One turn moves every row onto another: examples first, then more rows asked
Fure: 4	-2	-6	7	15	6	6	2	-27	-3	4	1	7	-4	9
rim: -1	-2	-6	11	15	22	0	-13	-5	-15	1	14	9	-3	18
Tudut: -3	3	-6	21	0	14	-5	-6	-6	-17	3	15	-4	1	28
pep: 11	-3	-8	0	12	-1	1	7	-16	-17	-18	1	0	-2	29
vot: -11	-11	-9	6	5	-5	-8	7	-5	-3	1	14	1	-12	27
Kad: -13	-9	-9	1	8	-2	-3	-9	0	3	-4	6	0	-12	18
keni: 6	5	4	13	20	21	-7	-9	-10	-14	-2	16	5	-3	21
bop: -2	0	-4	9	10	4	2	8	-29	-2	-2	2	-5	-5	5
defo: 5	5	-1	20	5	18	-10	3	-9	-19	-6	16	0	-2	24
bafa: 3	5	0	7	19	5	12	-4	-6	-22	-11	0	-6	2	11
zof: 8	7	-7	15	9	17	-13	-1	-9	-6	-11	10	-13	-1	17
Pes: -8	-13	-13	4	15	1	0	2	-3	0	1	9	7	-16	23
zuvug: -6	3	-12	12	8	14	-15	-4	-11	-6	-7	13	-17	3	22
zes: 8	2	7	1	15	-1	9	-6	-14	-13	-17	1	-10	-8	21
lizev: -11	-10	-4	3	8	-2	-4	0	-2	3	-3	11	-7	-17	14
Bigog: 10	-3	-4	-1	16	-1	3	4	-17	-19	-14	4	5	-2	32
navas: 2	1	-3	10	2	-1	-3	8	-28	-6	4	6	0	2	14
funen: 1	1	3	14	8	2	7	2	-26	-9	9	5	5	-4	15
zegif: -18	-11	-10	8	11	-1	0	-4	-3	-4	-1	7	6	-15	28
likob: -2	9	5	8	15	-2	3	-1	-13	-22	-9	5	-14	7	20
mifo: 2	4	-8	15	26	23	-7	-2	-14	-8	-10	8	-5	-7	21
Mit: 7	5	-9	7	18	0	5	0	-10	-23	-4	2	1	10	27
keniz: -15	-8	-3	3	3	-5	-6	-8	-1	-2	1	11	3	-10	24
tavil: 7	2	10	2	8	-3	8	-4	-13	-18	-16	4	-7	-6	22
dopom: 2	2	-9	-1	19	3	-2	7	-13	-22	-14	4	-3	10	16
Zifi: -19	-11	-11	7	4	-2	-5	2	-3	-5	-6	8	0	-13	24
zabo: -9	-3	-11	7	23	23	-6	-6	-12	-7	-10	12	-6	-5	13
Zega: -10	-8	1	7	8	-4	1	-6	-1	-1	6	13	1	-16	23

rim -> zabo
funen -> Fure
Bigog -> zes
Now these:
Zifi -> keniz
defo -> keni
Mit -> bafa
lizev -> vot

One turn moves every row onto another: examples first, then more rows asked
rar: 1	2	3	-18	2	-13	0	-14	6	0	-4	0	8	-5	4	-2	11	1	6	-9	11	1	-7	-3	-2	-13
puvur: 4	-5	-4	-4	12	-2	6	-13	-2	-3	0	-14	-6	-7	9	7	7	10	-5	-3	-12	8	15	5	5	-4
dalo: 0	-2	9	-6	-9	4	2	14	1	5	-6	5	14	0	-6	-7	2	-7	9	-4	3	2	-6	-13	7	2
Ris: 0	-6	1	7	3	1	-2	2	-4	17	-3	-4	-18	-2	2	0	7	4	-16	-2	-13	3	3	-5	1	-19
zar: -2	3	-3	-13	-13	5	7	3	-3	-4	8	-4	-6	6	4	-4	-1	-2	-1	-18	3	5	0	-10	2	15
Digib: 9	-3	3	-9	11	1	-3	1	7	6	4	-5	4	2	7	0	2	-5	-1	-2	14	-8	-13	10	-6	-10
rifum: 0	1	0	-9	15	-8	10	-3	8	2	-4	-8	6	-6	-2	1	1	8	-4	10	9	1	-1	5	8	-14
Ver: -4	1	13	-5	-15	2	-5	6	0	17	10	1	-2	3	-2	-6	-2	0	1	-11	-4	-3	-9	-6	13	5
zoruv: 5	4	4	-9	-4	-5	-1	-20	-3	-5	-7	-6	0	10	5	3	-10	-4	0	-3	-14	3	0	-6	-1	13
Rab: 5	-1	1	15	-1	10	3	6	1	12	-4	6	-9	1	1	1	11	11	-18	-5	3	3	-8	-5	2	4
vilo: 2	8	3	-5	0	6	-2	-16	4	6	-6	0	-1	-6	2	2	9	2	22	-7	2	1	-1	-4	-2	13
Lig: 3	-10	-3	-1	1	-1	-1	17	3	6	-6	7	4	-7	4	-1	9	-2	-16	-5	-9	0	0	-4	0	-19
movog: -1	-2	12	-5	5	11	-8	2	8	10	6	5	0	-2	7	22	2	2	-8	-5	-4	-8	-4	5	7	-1
gal: 2	7	4	2	-15	13	-12	4	3	3	-4	-14	-4	-7	8	4	4	6	-5	-3	4	-11	-2	-4	7	6
kon: -6	9	-3	9	2	3	-3	-9	-3	1	0	2	-3	-9	-5	13	0	11	-15	-2	-11	2	5	4	-13	-8
zali: 0	-2	-8	0	7	-8	10	3	-5	1	-13	-2	5	4	0	-12	0	-11	5	-4	-5	11	13	0	-7	-5
bosam: -5	11	1	-4	4	-11	10	1	-7	3	-12	4	-12	4	7	15	0	-3	-9	-2	-6	15	9	-8	-7	-2
nez: -6	8	3	-4	-1	-11	10	-6	-1	9	-6	-4	-14	3	-3	-7	-7	-4	13	-5	-10	5	13	-5	-9	1

rifum -> Digib
gal -> zoruv
Lig -> dalo
Now these:
bosam -> Rab
nez -> Ris
puvur -> movog

One turn moves every row onto another: examples first, then more rows asked
Sifar: -2	18	1	-4	5	-12	0	15	-2	6	10	-1	10	-6	0	7	-4	4
redi: 1	2	-1	-3	-11	-6	-14	-4	4	-3	17	-6	-2	-3	1	0	-2	22
vora: 0	9	-1	6	-13	-14	17	10	3	1	18	1	-10	-1	3	0	0	0
Nopok: -9	7	-4	2	-18	-2	-12	1	3	-12	9	5	11	5	4	14	15	-1
daken: 2	3	5	2	-4	-2	14	16	-1	-13	4	0	5	-2	-5	-6	-8	5
rif: -15	6	0	0	-19	-4	-13	3	-4	-9	5	7	6	6	3	13	13	-2
medo: -1	9	-2	3	-12	-10	-12	-1	-1	8	-14	-4	3	-11	-3	10	-1	-5
Fom: -1	4	-1	3	-15	-5	20	8	-4	-3	19	-6	-2	-1	6	-7	-1	-4
baneg: 2	13	-3	-7	4	-3	0	8	-5	4	12	-12	17	-4	7	0	-2	0
Voged: -11	10	-4	0	-23	-11	-11	5	9	-7	0	-1	9	-3	-6	4	11	19
Sodi: -6	16	-1	-8	7	-7	2	1	-9	12	7	-8	5	-6	3	8	1	3
nas: -5	9	-2	4	-11	-9	23	-3	-2	1	17	-3	-7	-5	3	0	6	-1
lupi: -10	5	-5	0	-20	-3	-16	-1	0	-5	7	1	4	9	8	13	14	-2
nife: 2	6	1	2	-3	-11	8	6	1	6	-1	-3	-19	2	-1	4	-4	9
sofu: -7	3	-6	-3	-26	-5	-14	3	4	-7	0	-10	11	1	2	-3	9	15
kidus: -17	6	-4	-4	-23	-6	-9	-4	-2	-4	-5	-6	6	-2	-3	2	12	16
dila: -3	-3	8	4	-10	-9	-6	14	-4	-15	-1	7	-3	-8	-12	-1	4	-1
tevuz: 11	9	-2	-3	-15	-10	19	9	2	1	2	-1	2	1	6	-2	9	-10
badif: -9	-2	6	-7	-12	-3	-10	-1	-9	-6	10	-3	-1	-4	-2	-3	-4	20
vigu: 4	7	-7	4	-11	-3	-10	-6	4	0	-9	-10	16	-13	0	6	2	-6
pezat: 7	6	-7	2	0	1	16	-10	5	-5	7	-12	1	-4	3	-1	4	7
Banel: -6	5	3	-3	-8	-4	-5	-6	1	-11	15	1	6	-10	-7	1	2	23
gora: 2	-2	-2	3	-8	-9	-11	-6	0	1	-1	-6	-18	-4	-2	5	11	0
kor: 5	9	-1	-4	-14	-11	21	3	-2	3	-2	0	-1	0	5	0	11	-9
Sazet: 7	12	-1	-2	-14	-14	20	9	3	1	0	4	0	-1	3	2	10	-8
Zin: 0	9	0	5	-12	-7	-10	8	2	-3	-11	-1	16	-13	-6	5	-4	-6
zoki: 7	-2	-5	5	-7	1	-3	-7	6	-18	8	-7	8	-11	-3	-1	14	-2

kor -> tevuz
zoki -> dila
Now these:
baneg -> Sifar
medo -> vigu
lupi -> Nopok
redi -> Banel
pezat -> daken
nas -> Fom
sofu -> Voged

